Small tables with named rows and columns. After each table, cells are looked up by row and column.

Table Gokiran
,Solaz,Gepasop,Bolabem,Vutupap,Piridar
Mudag,134,213,126,100,57
Kodil,184,163,166,86,102
Biba,196,131,142,78,60
Ran,141,132,149,146,215
Nekizik,175,84,158,145,222
Sav,135,223,123,106,59
Tazunu,144,99,150,153,230
Kov,206,86,164,74,84

What is the Vutupap of Tazunu in Gokiran?
153
What is the Piridar of Mudag in Gokiran?
57
What is the Piridar of Tazunu in Gokiran?
230
What is the Solaz of Mudag in Gokiran?
134
What is the Piridar of Ran in Gokiran?
215
What is the Gepasop of Nekizik in Gokiran?
84
What is the Gepasop of Kov in Gokiran?
86
What is the Piridar of Sav in Gokiran?
59
What is the Piridar of Nekizik in Gokiran?
222
What is the Vutupap of Kov in Gokiran?
74
What is the Bolabem of Kodil in Gokiran?
166

Bugever:
|  | Mafeku | Vemozon | Rososog |
|---|---|---|---|
| Nopobut | 215 | 153 | 241 |
| Gatun | 129 | 214 | 135 |
| Bofope | 33 | 207 | 42 |

Nopobut, Rososog => 241
Nopobut, Vemozon => 153
Gatun, Rososog => 135
Bofope, Rososog => 42
Bofope, Vemozon => 207
Nopobut, Mafeku => 215
Gatun, Mafeku => 129
Bofope, Mafeku => 33
Gatun, Vemozon => 214

Ges
fields: Rubafa, Dop, Tib, Rakofa, Zenel
Gapuz: [198, 84, 170, 186, 47]
Famos: [125, 108, 104, 119, 72]
Segek: [106, 88, 96, 106, 83]

What is the Rubafa of Segek in Ges? 106
What is the Dop of Gapuz in Ges? 84
What is the Rakofa of Famos in Ges? 119
What is the Tib of Gapuz in Ges? 170
What is the Rubafa of Famos in Ges? 125
What is the Tib of Segek in Ges? 96
What is the Zenel of Famos in Ges? 72
What is the Rakofa of Gapuz in Ges? 186
What is the Zenel of Gapuz in Ges? 47
What is the Tib of Famos in Ges? 104

Kemeru =
	Firazu	Nizeva	Duvuk	Fini	Zimisi	Tik
Par	0.05	-0.16	-0.45	0.12	-0.48	0.31
Berepep	0.26	-0.21	-0.25	0.55	-0.48	0.39
Nufal	-0.09	-0.20	0.06	0.05	-0.03	-0.03
Fizisu	-0.10	-0.24	-0.08	-0.07	-0.02	-0.13
Pog	0.14	0.07	-0.28	0.33	-0.28	0.29
Deso	-0.22	-0.02	-0.08	-0.31	0.33	-0.51
Dozo	-0.20	-0.24	-0.11	-0.32	0.49	-0.42
Goleme	0.33	-0.17	-0.43	0.29	-0.28	0.25
Sezugu	-0.06	-0.03	0.06	0.09	0.01	-0.01
Rur	-0.01	-0.14	0.06	-0.09	-0.19	-0.10
Nulevo	0.06	-0.13	-0.09	-0.19	-0.24	-0.18
Pavag	0.21	-0.04	-0.65	0.20	-0.26	0.33
Muri	0.02	-0.20	-0.18	0.01	-0.32	-0.02

Duvuk of Dozo is -0.11
Fini of Nufal is 0.05
Nizeva of Fizisu is -0.24
Zimisi of Nulevo is -0.24
Firazu of Rur is -0.01
Zimisi of Goleme is -0.28
Tik of Deso is -0.51
Firazu of Pavag is 0.21
Fini of Pavag is 0.20
Duvuk of Deso is -0.08
Nizeva of Pog is 0.07
Nizeva of Berepep is -0.21
Tik of Nulevo is -0.18
Row with the largest Tik: Berepep

Vobelov =
	Kot	Zude
Sur	2499	2046
Zomi	1234	5820
Zedalel	-1425	-3157
Bogo	-2656	-4605
Naso	-934	-3285
Kaman	-5351	3136

Zude of Naso is -3285
Zude of Zedalel is -3157
Zude of Kaman is 3136
Kot of Kaman is -5351
Kot of Zomi is 1234
Zude of Zomi is 5820
Zude of Bogo is -4605
Kot of Bogo is -2656
Kot of Sur is 2499
Kot of Naso is -934
Kot of Zedalel is -1425
Zude of Sur is 2046

Table Dis
|  | Vovu | Reli | Gid | Zusez | Zil | Sil | Tel | Pov |
|---|---|---|---|---|---|---|---|---|
| Daron | 76.3 | 73.8 | 25.3 | 22.9 | 1.9 | 51.4 | 30.1 | 33.2 |
| Neged | 75.3 | 67.6 | 25.3 | 24.7 | 2.5 | 48.8 | 29.5 | 35.4 |
| Vefus | 74.3 | 58.8 | 24.9 | 28.2 | 3.4 | 43.3 | 31.8 | 39.6 |
| Nafim | 72.3 | 53.4 | 24.9 | 30.6 | 3.1 | 39.1 | 26.2 | 43.4 |
| Runugug | 73.9 | 65.7 | 25.4 | 26.0 | 2.9 | 47.0 | 27.2 | 36.0 |
| Reb | 76.4 | 70.6 | 25.4 | 23.6 | 3.3 | 50.2 | 32.9 | 34.3 |
| Leb | 73.5 | 50.5 | 24.6 | 31.0 | 3.6 | 37.8 | 33.5 | 44.0 |
| Nemota | 75.2 | 64.3 | 25.4 | 26.9 | 2.7 | 45.3 | 23.9 | 37.7 |
| Fut | 75.0 | 55.0 | 25.2 | 29.4 | 4.2 | 40.4 | 30.4 | 42.4 |
| Bepaba | 74.1 | 57.0 | 24.7 | 28.9 | 2.8 | 41.8 | 30.8 | 40.9 |
| Vevafat | 74.4 | 63.1 | 24.7 | 27.2 | 2.7 | 44.4 | 26.8 | 38.5 |

Vefus, Pov -> 39.6
Nafim, Pov -> 43.4
Leb, Sil -> 37.8
Nafim, Vovu -> 72.3
Neged, Vovu -> 75.3
Nemota, Zil -> 2.7

